In the rows, zero is written as 128.
The rows of D fall into a few groups, and each row is roughly a mix of its group's hidden directions.
D (130 x 10):
[[ 89 104 108 145  63 149 111 125  95 150]
 [178 130  87 150 140 142 157 110 131  72]
 [122 161 120 167 151  68 116 107 106  90]
 [124 146 201 128 113 148 173 147 109 113]
 [134 157 107 140 156 130  55 142 144  92]
 [183 146 122 121 169 115 118  94 175 102]
 [136  83 135  96 144 187 148 142 153 164]
 [134 178 112 151 119  92  72 116 121  92]
 [103 160 119 131 168 118 106 118 167  66]
 [100 154 112 169 162  86 152  88 100 124]
 [138 165 102 165 103  89 103  77 124 151]
 [ 78 131 170 103  97 106  95 142 132 170]
 [124  89 157  92 166 155 149 182 135 122]
 [176 140 142  89 140 163 153 112 149 178]
 [130 166  91 173 146  96 132  84  93 120]
 [133 154 155 144  69 131 140 142 126 190]
 [156 147 144 101  60 127 131 142 103 171]
 [171 132 155 103 114 168 165 124 123 182]
 [168 128 132 136 143  97  97  99 197 129]
 [156 121 149 147  60 106 132 120 110 176]
 [117 104 139  96  91 186 163 136 135 165]
 [158 101 167 128 188 169 140 153 138 138]
 [140 117 141 127  66 168 157 148 100 166]
 [ 97 131 110 169 103 122 126 104 113  58]
 [164 134  65 153 152 119 165 119 147  96]
 [ 99 106 131 136  76 108 184 111  91 128]
 [101  98 144  94 126 191 152 125 169 140]
 [121 161 137 173 166 150  96 158 170 152]
 [ 74 168 110 149  99  94 124 125 102  92]
 [105 160 131 131  97 102  65  99 103 154]
 [105 148 125 162 139 129 204 104 122 101]
 [134 112 157  86 101 157  85 173 158 139]
 [164 153 120 118 146 104 100 126 202 116]
 [ 95 138  98 144  97  90 146  87 116  78]
 [134 114 153  97 193 124 160 173 143 133]
 [161 142  69 155 139 133 174 121 135  89]
 [131 139 138  82  87 129  83 161 152 169]
 [196 137 130 127 144 108  94 100 174 129]
 [157 121 151  98 187 133 153 164 151 161]
 [120 175 106 173 139  90 136 111  88  95]
 [144  78 126  95 122 176 167 132 158 155]
 [103 170 121 150 163  88  70 129 137 114]
 [170 112 143 114 159 160 157 157 144 183]
 [124 168 112 150 137  75  68 118 134 110]
 [130  93 159  95 189 140 165 157 132 131]
 [129 101 174 126 104 132 155 119  80 181]
 [154 137 106 187 121  82  97 101 131 157]
 [167 128 147 102 154 152 130 156 143 195]
 [ 90  64 129  97 109 127  85 131 106 139]
 [142 150 125 187 147 104 174 100 160 109]
 [132 120 143  90  78 165  77 125 158 145]
 [103  99 158 127  87 137 111 123  81 180]
 [147  99 115 158  85 183 113 136 144  86]
 [109 157 150 152 121 126 173  94 185 153]
 [111 140 122 168 178 100 145  75  98 122]
 [166 143 178  95 116 167 150 140 128 171]
 [ 96 142 107 137  91 110 115  84 118  67]
 [170 147 136 110 163 149 151 170 159 172]
 [102 128 197 140 116 125 177 129  97 112]
 [153 120 143  85 126 153 110 166 141 192]
 [116 172 109  75 120  80 141  90 138 132]
 [158 142 155  70 147 149 129 121 165 173]
 [136 175 138 162 120 124 195 105 155 133]
 [111  80 106 105 159 110  74 131 149  95]
 [167 103 142 113 153 111 104 134 142 199]
 [125 119  80 114 152 106  59 119 155 142]
 [109 127 126 151  97  98  61  90 103 133]
 [146 115  47 137 137 103  96 133 148 124]
 [ 81 110 138 141  76 129 151 149  82 155]
 [118 149 113 110 162 111 156 121 186  77]
 [108 142 180 116 104  93  84 171 109 126]
 [168 102 123 175 137 177 174 116 135 121]
 [163 138 146 106 157 169 148 166 147 178]
 [166 123  79 151 138 155 169  80 118 117]
 [ 62 114 130 126  95 142 161 152  87 137]
 [ 93 129 107 148  93 106 115  98 118  61]
 [ 88 131 121 160  98 129 129  83  93  78]
 [138 100 125 104 112 191 180 155 140 136]
 [132 165 117 122 127 139 122 173 170  66]
 [133 125  66  94 127 135  98 113 178 154]
 [125 144 117 101 195 150 116 117 171  93]
 [147 113 165 107 104 148 177 121 108 184]
 [155  91 143 143 119 193 143 149 121 171]
 [152 155 152 148  69 111 138 131 146 181]
 [137 119  74  93 155 110 107 104 177 152]
 [162 105 124  88 123 132  58 150 104 137]
 [148 150 192 101 120 162 175 139 133 140]
 [115 139 192 155 104 149 150 143  81 111]
 [111  54 126 109 122 102  92  93 132 123]
 [153 126 145 141 182 168 178 155 143 111]
 [133 177 111 155 116  81  96 134 118  79]
 [ 96 164 100 167 144 103 155  79 102 131]
 [ 87 111 200 101 122 131  92 130 129 135]
 [151 168 114 158 188 132 126 139 163  95]
 [138 151 139 137 169  96 138 158 150  62]
 [139 130  98 121 191 126 103 143 140  70]
 [127  88 145  97 105 183 177 130 135 149]
 [153 137  58 149 159 133 170 137 148 126]
 [120 110  95 147  73  79  95 100 120 143]
 [133  96 165 117 175 172 150 175 126 133]
 [104 168 123 117 114 160 126 146 174  69]
 [125 135  91 151  81  82 116  75 121 137]
 [154 133 143 110 145 163 157 157 128 198]
 [ 87 175 135 118 154  97 136  97 112  78]
 [120 143 108 167  93  90  90  77 109 136]
 [ 81 151 119 167 116  97 117 110  99  77]
 [102 115  71 135 132  89  83 144 151  97]
 [ 99  78 126 110 101  96 160  77 133 111]
 [107 139  93 143 168 120 155 151 120  62]
 [183 155 111 130 168 110 122 113 167  89]
 [ 90 180 110 170 151  99 134 104 102 107]
 [125  91 172  85  89 150 119 151 130 169]
 [103 132 202 143 128 133 162 111  88 125]
 [171 127  72 156 146 117 167 102 136  98]
 [182 109 124 121 160 106 100  81 162 107]
 [ 98 154  95 152 123 135 119 138 153  55]
 [141  93 163  92  90 189 140 132 125 135]
 [160 124 159  73 131 138 120 141 146 188]
 [107 117 158  88 112 155 102 184 161 148]
 [106 108 110 151 183 121 152  96 138  74]
 [146 159 122 161 152  77  90 128 108  84]
 [130 110  47 143 141  96 105 118 145 119]
 [137 100 106 131 183 109 112  98 153  75]
 [117  87 143  91 109 170 171 152 158 153]
 [156  88 131 127 155  88 135 107  98 185]
 [128 156  96 158 170  70 100 125 145 105]
 [137 136 109 171  69 142  92  88 114 146]
 [112 152  85 138  89  90 171  89 122 116]
 [166 114 131  96 103 153 123 140 123 200]
 [119  90 134  98 127 190 169 135 157 149]]

Each list below has four rows that fit no group; the rest each fit one group, if only roughly. Name those rows in the order they come.
- k_392: [146  92 142  95 183 116 162 161 157 115]
- k_157: [158 144  60 144 130 161 173 122 137 115]
- k_716: [110 110  53 113 153 123  93 135 156 138]
- k_611: [ 70  83 129  79 140 142  99 119 144 128]
- k_191: [144 159  78 160 107  99 148 104  80 126]
- k_347: [ 76 103 126 151 160  74 111 105 112 107]
- k_609: [134  81 135  98 110 157 162 119 134 189]
- k_490: [138 135 121 129 176 114 125  91 197 104]
- k_576: [132 126 178 122  72 155  83 128 153 149]
- k_986: [134 198 143 124 144  73 113 118 128 102]
- k_833: [140 121  64 123 140 138 185 128 116  92]
- k_427: [147 102  62 126 140  82 148 117 161 141]
- k_586: [127 143 115 168 158  53 136 111 106 120]
 -> k_716; k_576; k_986; k_833
- k_299: [125 122 142 112  52 112 157 133  94 157]
- k_635: [161 102 103 101  88 170 145 139 145 174]
- k_751: [182  86 124 143 148 116 120 157 151 177]
- k_535: [134 106 146  98 154 199 161 148 137 108]
- k_39: [159 106 110 100  92 177 112 136 180 138]
- k_912: [148 140  73  95 130  76  86 113 135 126]
- k_379: [ 91 158 104 125 132 122 140 140 173  63]
- k_335: [146  99 108 141 193 121 114 124 111  74]
- k_394: [124 102 177  77 138 135 174 163 140 123]
- k_109: [159 106  89 144 146 141 201 114 127 118]
- k_24: [121 120 188 123 151 143 154 173 172 111]
- k_457: [127 153 109 121 204 115 100 113 125  90]
- k_314: [195 137 133 120 137 100 145  82 164 118]
- k_671: [140 182 126 178 165 151 163 143 147 115]
 -> k_912; k_394; k_24; k_457
- k_458: [168  85 148 106 127 160  70 126 147 145]
- k_244: [192 126 165 100 137 123 124 163 112 167]
- k_449: [177 136 160 111 146 127 133 181 137 177]
- k_604: [136 143 106 138 198 131 135 109 131  71]
- k_424: [143  90 121 112 122 193 169 102 125 156]
- k_519: [112 172 175 162 100 129 171 137  95 130]
- k_827: [ 59  74 130 112  94 114 125 125 123 138]
- k_207: [174 146 171 121 107 111 172 141 122 176]
- k_450: [131 140 209 113 121 120  98 149 142 156]
- k_61: [180 117 161 119 118 136 123 144  86 185]
- k_128: [120  93 159  88 161 141 104 167 171 145]
 -> k_449; k_519; k_207; k_450
- k_817: [115  97 188 130 119 136  83 167 123 159]
- k_129: [138  90 136  77 161 118 135 174 164 105]
- k_465: [128 102 127 111 161 100  91  96 190 112]
- k_923: [140 176 139 169 161  69 125 132 108 120]
- k_937: [ 88  98 154 136  84 134 113 136 132 190]
- k_795: [139 141 170 143  47 133 117 139 121 146]
- k_563: [138 160  74 127 154 142 110 100 175  94]
- k_551: [ 93 134 128 132  98 141 189 138  71 126]
- k_707: [ 75  93 172 128 110 141  86 157 113 132]
- k_89: [160 167 125 137 183 137 125 109 183 112]
- k_126: [209 170 118 152 140 120 130 131 118 131]
 -> k_817; k_923; k_795; k_707
- k_120: [ 87 122  86 146 123  94 134 135 151  66]
- k_222: [ 92 120 110 178 138 104  94 111  89  89]
- k_393: [165 118 146  85 147 134 132 107 138 197]
- k_235: [ 95  95 145  77 156 160 146 143 160  98]
- k_897: [125 163 177 156 120 130 191 118 102 132]
- k_208: [148 125 199 130  93 141 168 113 103 135]
- k_714: [124 128 197 134 114 110  78 142 132 164]
- k_313: [ 97 106 190  99  97 169 114 117 124 141]
- k_46: [ 99 123 115 103 156 173 113 153 184 159]
- k_773: [116 152 143 110  85 147 193 119  96 152]
 -> k_235; k_897; k_208; k_714
- k_267: [ 81 128  77 161  88 121 131 118 125  87]
- k_315: [114 120  64 160 136 109  82 117 163 135]
- k_189: [130 148 103 152 111  94 135  59 105 158]
- k_117: [101  73 107  85 137 120  84 139 112  98]
- k_757: [145 155 132 118 172 133  98 121 201 128]
- k_793: [ 98 137  79 171 138 138 108 108 127  71]
- k_784: [161  82 138  99 106 164 170 161 148 142]
- k_256: [158  75 126 162 158 154 143 172 102 139]
- k_434: [112  95  93 145 163 104 106 152 114  69]
- k_927: [170 166 135 112 142 126 115 109 199 136]
- k_794: [141 108 160  95 160 161 151 174  91 104]
- k_969: [125 136 108 133  97  77 127  91 105  70]
 -> k_315; k_256; k_794; k_969
- k_820: [147 115 127 125  93 169 100 135  98 193]
- k_618: [159 116 185 106 157 128 138 164 140 173]
- k_426: [104 150 182  69 124 115 115 131 118 165]
- k_193: [171 143 136 134 140 144 109 172 149 191]
- k_578: [131 101 185 115 132 122 108 132  90 185]
- k_855: [183 135 109 106 159 159 110 137 155  78]
- k_216: [ 88 123  82 175 119 132 144  82 113  99]
- k_290: [108 159 149 181 145 115 180  96 117 106]
- k_110: [125 115  85 161 168  78  97 121 117  95]
- k_777: [143 147 110 205 157 106 137 138 139  98]
 -> k_618; k_426; k_855; k_290
- k_62: [173 149 141 131 180 114 148 132 106 183]
- k_638: [144 119  96 157  84 103  83  82 141 110]
- k_721: [152 130 199  93 129 130 167 139 123 156]
- k_675: [179 148 132 111 177 137 140 163 119 174]
- k_346: [176 108 113  97 122 117 132 140 128 200]
- k_218: [102 119  83 180 136 113 101 104  93  96]
- k_75: [124 168 176 157 101 135 181 133  98 114]
- k_890: [130  73 151  93 166 122 132 182 144 126]
- k_687: [168 173 130 181 159 110 144 119 163 118]
- k_423: [189 145 110 109 177 130  95 137 133  95]
- k_620: [119  85  85  93  96 152  98 132  96 156]
- k_104: [181 107 121 123 140 100  58 128 143 127]
 -> k_62; k_675; k_75; k_620
- k_417: [162 140 175 109 119 128 123 177 135 182]
- k_38: [ 59 138  94  94 103 150 130 126 151 103]
- k_583: [ 91 137 130 108  90 156 181 125  80 139]
- k_689: [ 87 154  77 108 133  81 127  95 133 102]
- k_949: [155 127 205 118 136 141 147 141 103 163]
- k_331: [125 170 109 135 159 117 102 157 194 115]
- k_190: [ 88 121 167 126  79 131  84 158 135 158]
- k_422: [131 141 138 157 100 162 116 177 114 187]
- k_271: [119 124  52 154 144 115 101 125 143  90]
- k_146: [106  65 123  82 133 130 102 125  83 117]
- k_258: [118 108 136 154  68 105 173 102 112 162]
 -> k_417; k_38; k_689; k_190
- k_610: [146 149  96 169 144  90 168 114 102  87]
- k_22: [122 166 105 174  90  99  86 103 111 147]
- k_341: [ 76 128 149  94  92 175 154 146 137 149]
- k_408: [144  91 172 135 106 116 142 147  71 164]
- k_156: [117 129 141 141  66 123 119 167 119 186]
- k_106: [ 79 127 132 140 168  81 124 109 144  79]
- k_201: [118 128  95 171 164  69  92 123 112 124]
- k_319: [106 133 189 100 115 129  80 169 119 141]
- k_162: [128 148 200 143 123 148 171 138 148 157]
- k_174: [155 165 126 204 124 110 160 135 123 127]
- k_321: [111 119 155 158  75 127 119 153  98 183]
- k_293: [ 82 101 157 140  84 139 114 148 106 177]
- k_140: [112 125  94 143 123 102  99  88  88  73]
- k_807: [154 119 162  78 143 150 117 160 105 179]
 -> k_201; k_162; k_140; k_807
- k_99: [142 128  75 143 109  96  87  97  82 121]
- k_759: [154  82  90  95 173 107  97 105 136 132]
- k_225: [118  76 125  60 113 134 126  89 116 121]
- k_507: [ 70 127  83 143 126  97 129 106 154  87]
- k_750: [104 151 116 134 116 144 180 138 167  70]
- k_840: [105 159  90 147 154 148 108 103 165  77]
- k_607: [131 149  98 152 118  82  69 127  94 103]
- k_591: [146 160 107 189 116 100 166 158 108 113]
- k_442: [143  59 128 133 101 141 102 180 131 138]
- k_787: [149 103 116 106  95 167 157 181 155 155]
- k_419: [165 108 147 117  99 154 149 180 164 160]
- k_355: [ 97 128  81 126 132 115 141 121 181  73]
 -> k_99; k_759; k_607; k_419
